Here are some numbered points:
 1.47 -0.82  0.61  0.70  0.46  0.89 -1.49  0.49 -0.30 -0.28 -1.57  0.64  0.97 -0.23 -1.31 -0.89  0.46 -0.18  0.35 -0.67 -0.18 -0.21  0.10 0
 1.39 -0.85 -0.09  1.33  0.40  0.66  0.08 -0.30  0.35 -0.92 -0.04 -0.60  0.50 -1.32  1.26  0.10  0.27 -0.74  1.01 -0.22 -1.27 -0.44 -0.92 1
-0.31  0.31 -1.03 -1.86 -0.60  0.49 -1.32  1.02  0.47  0.48  0.11  0.69 -0.80 -1.70  0.32 -0.30 -0.66  0.05  2.11  0.04  0.28 -0.05  0.97 2
 0.09 -1.42 -0.23 -1.74  0.40  0.55 -1.87  0.15 -0.45  0.76  2.53 -0.41 -1.28  1.51  0.93 -1.38  0.06  0.17  0.79  0.13 -0.09  0.40  0.48 3
-1.10 -0.47 -0.68  1.22 -1.27 -1.73  3.14 -0.09  0.64  1.50  0.38 -0.02 -0.89 -1.50  1.04  3.46 -0.50  0.35 -2.20  1.03 -1.78 -0.03  1.42 4
 0.59 -0.16  0.30  0.64  0.16  0.99  0.63  0.27  0.22 -0.04  0.25 -1.65  0.82 -1.02 -1.74 -0.05 -0.06  0.10  0.99 -0.44  0.21  0.16 -0.66 5
-1.72  1.02  1.38 -0.43  0.90 -0.60  1.84  0.09 -1.36 -1.36 -1.26  0.18  1.37  1.30 -1.12 -0.22  0.35  0.81 -0.98 -0.01  0.04  0.19 -0.45 6
-0.97 -0.48 -0.32  0.95 -1.21 -1.87  2.35 -0.11  0.53  1.82 -0.63 -0.19 -0.57 -1.28  1.21  3.85 -0.71  0.06 -2.01  0.95 -1.50  0.03  1.80 7
 0.56 -0.47  1.35  0.32  0.24 -0.08 -1.44  0.14 -0.51  2.05 -3.11  0.67  1.50 -0.31 -1.31 -0.02 -0.51 -0.12  0.18 -0.64  0.07 -0.06  1.21 8
 1.38  0.22  0.49 -1.22  1.17  0.89  0.03 -1.08  0.51 -0.19  0.71 -0.60  0.91  0.67  0.25  0.11  0.25 -0.61 -0.55 -0.49  0.25 -1.15 -0.79 9
 1.23 -1.41  0.62 -0.75  0.35  0.21 -0.22  0.02 -0.11 -0.53 -1.77  0.37  1.26  0.09  0.45 -0.32 -0.09  0.90  0.44 -0.37  0.31 -0.61 -0.67 10
-1.57  0.16 -0.32  0.41 -1.26 -2.25  2.75 -0.05  0.49  1.44 -0.13  0.22 -0.93 -0.78  1.13  3.47 -0.66  0.18 -2.68  1.07 -0.96  0.24  1.84 11
 0.05 -1.01 -0.53  1.35 -1.06 -1.27  2.72 -0.26  0.57  1.45 -0.10 -0.14 -0.62 -1.64  1.69  3.28 -0.93  0.22 -1.52  0.80 -1.97 -0.31  1.21 12
-0.21  0.88  0.86 -0.77  0.87  0.10  0.69 -0.51 -0.59 -1.76  0.34 -0.29  0.63  1.57 -0.39 -1.18  1.06  1.10 -0.93 -0.17  0.14 -0.05 -1.42 13
-1.16 -0.39 -0.50  1.10 -1.34 -1.79  2.89  0.02  0.64  1.90 -0.03  0.06 -1.09 -1.33  1.18  3.38 -0.69  0.09 -2.32  1.06 -1.67  0.10  1.74 14
Which three points above are nearest to each new point, looking only along the 3 directions in which the numbered points spread most? Their numbers follow each, nearest first.
 1.77 -0.69  0.66 -0.10  1.16  0.56  0.39 -1.18  0.74 -0.70  1.07  0.05  0.30  1.95  0.22 -2.04 -0.45 -0.23 -0.89 -0.47  0.20 -0.10 -1.18 -> 9 13 5
 0.25  0.62  0.78  0.51  0.68 -0.09  0.15  0.09 -0.22 -1.49 -3.45  0.45  0.75  0.81 -1.73 -0.13  0.13  0.37  0.02 -0.22  0.92  0.16 -0.52 -> 10 0 5
-0.10  0.76  0.44 -0.57  0.79  0.29  0.14 -0.61 -0.65 -1.05 -0.09 -0.02  1.43  0.10  0.21 -1.16  0.49  0.05  0.69 -0.51  0.28 -0.28 -1.12 -> 9 5 10
-0.73  0.96 -1.42  0.00  0.56  0.70  1.38 -0.27  0.83 -1.64  1.76 -0.13 -0.87 -0.01  1.02 -1.16  0.16  0.12 -0.15 -0.09  0.96  0.18 -2.75 -> 9 13 3
-0.28 -0.15 -1.17 -0.01 -0.46  0.60 -2.77  1.15  0.37  0.42  1.98 -0.04 -1.22 -0.55 -0.64 -0.83 -0.03 -0.58  2.07  0.15  0.18  0.19  0.45 -> 2 3 1
 1.55  0.15  0.05  0.89  1.10  1.06 -0.37 -1.23  0.20 -0.60  0.38 -0.17 -0.42  1.52 -0.08 -1.50  0.32  0.05 -0.26 -0.24  0.16 -0.46 -1.79 -> 9 5 13
 0.21  0.28  0.53 -2.44  0.13  0.96  0.53  0.89 -0.25 -0.50  0.74 -1.18  0.48 -1.08  0.22  0.17 -0.14  0.65  0.89 -0.35  0.06 -0.14 -0.28 -> 9 1 5
 1.16 -0.98  1.22 -0.54 -0.43 -1.12 -1.06 -0.22 -0.16  2.05 -1.87  0.04  1.83 -0.84  0.63  1.89 -0.27 -0.32 -0.47 -0.24 -0.61 -0.61  1.75 -> 8 1 5
 1.24 -0.83  0.82  0.14  0.25  0.83 -2.18  0.14 -0.43  0.60 -0.18  0.46  0.65 -0.12 -1.68 -1.24  0.14 -0.27  0.95 -0.58  0.04  0.11  0.67 -> 0 10 5
-1.78  1.98  0.69 -1.60 -0.69 -2.02  0.71 -0.21 -0.09  0.40 -1.02 -0.36  0.48  1.94 -0.66  1.18 -0.37  0.69 -1.76  0.22  2.00  0.33  1.15 -> 6 13 9
-2.58  2.16  0.38 -1.08 -0.65 -2.30  0.73  0.55  0.01  0.45 -1.36  1.30 -0.59  1.30 -0.50  1.49 -0.54  0.17 -2.67  0.65  1.26  0.50  1.62 -> 6 11 12
-0.29  0.02  0.98 -0.86  0.63  0.25 -0.27 -0.01 -0.91 -0.99 -0.40  0.21  1.10  1.10  0.61 -1.11  1.13  0.26  0.07 -0.20 -0.46 -0.62 -0.95 -> 9 13 5
 0.38 -0.88 -0.05 -0.27  0.20  0.96 -2.46 -0.24 -0.22 -0.28  2.17  0.33 -0.86  1.56 -0.93 -1.75  0.60 -0.51  0.91  0.27 -0.28  0.42  0.18 -> 3 9 2
 0.46 -1.10 -0.23 -1.01 -0.33  0.40 -2.52  0.04 -0.42  0.97  1.11  0.30 -1.10  2.04  0.44 -2.16  1.15 -0.70  0.41  0.47  0.11  0.38  0.33 -> 3 2 9
-0.57  1.23  1.36 -0.51  0.55  0.17 -2.35  0.16 -0.37  0.25 -0.57  0.38  0.51  1.27 -1.48 -2.19 -0.05 -0.55 -0.25 -0.53  1.92  0.38  0.50 -> 10 0 5
-1.88  1.02 -0.39 -1.37 -1.03  0.12  0.29  1.60 -0.68  0.92  0.91 -0.36  0.30 -3.09 -0.31  0.18  0.03  0.64  1.37 -0.27  0.16  0.53  0.70 -> 1 2 5
-1.28  1.91  0.39 -1.01  0.68  0.41 -1.52  0.62 -0.17 -0.97  1.22 -0.31 -0.30  0.92 -1.07 -2.17  0.74 -0.44  0.11 -0.32  1.37  0.74 -0.68 -> 9 13 5
-0.51  2.20 -0.48 -1.71 -0.23 -0.26 -0.20  1.57  0.65 -0.70 -0.05 -1.00  0.42 -0.31 -0.45  0.19 -0.84  0.46  0.16 -0.35  1.96  0.14 -0.71 -> 9 5 1
 0.97 -1.76 -0.71  1.00 -0.15 -0.19  2.54 -0.67  0.39 -0.37  0.60  1.20 -0.13 -1.51  1.33  2.16 -0.10  0.24 -0.73  0.02 -1.41 -0.84 -0.86 -> 12 1 7
 1.91 -0.19  0.44 -0.01  1.15  0.44  0.20 -0.95  0.40 -0.39  0.55 -0.36  0.83  0.43 -0.81 -0.78  0.89  0.55 -0.99 -0.74  0.11 -0.44 -1.45 -> 9 5 10
 0.75 -0.25 -0.07 -0.55  0.10  0.44 -2.71  0.44  0.47  0.98 -0.51 -0.39 -0.94  1.08 -0.06 -2.31  0.20 -1.27  1.41  0.06  1.22  0.20  0.51 -> 2 1 5
-0.38  1.43  0.77  0.53  0.65  0.30 -1.81  0.21 -0.52 -0.88  1.05 -0.14 -0.12  1.40 -1.36 -2.54  0.21 -1.12 -0.20 -0.46  1.76  0.48  0.46 -> 9 5 10
-0.13  0.94 -1.24 -2.11  0.20  0.59  1.22  0.40  1.53 -0.10  2.28 -0.35 -1.01 -1.29  0.69 -0.24 -1.06  0.08  0.91 -0.23  0.78 -0.30 -0.92 -> 3 9 2
 1.55 -0.29  0.26  0.69  1.44  0.74  1.06 -0.91  0.70 -1.62 -0.32  0.19  0.34  1.09 -0.04 -1.20  0.01 -0.42 -0.68 -0.44  0.28 -0.78 -1.30 -> 9 13 5
-0.09 -0.80 -1.21 -0.56 -0.05  0.61 -2.05 -0.25  0.22  1.43  0.18  0.50 -1.24 -0.38  0.41 -1.22 -0.53 -0.81  2.20  0.41  0.37  0.23  1.33 -> 2 1 3
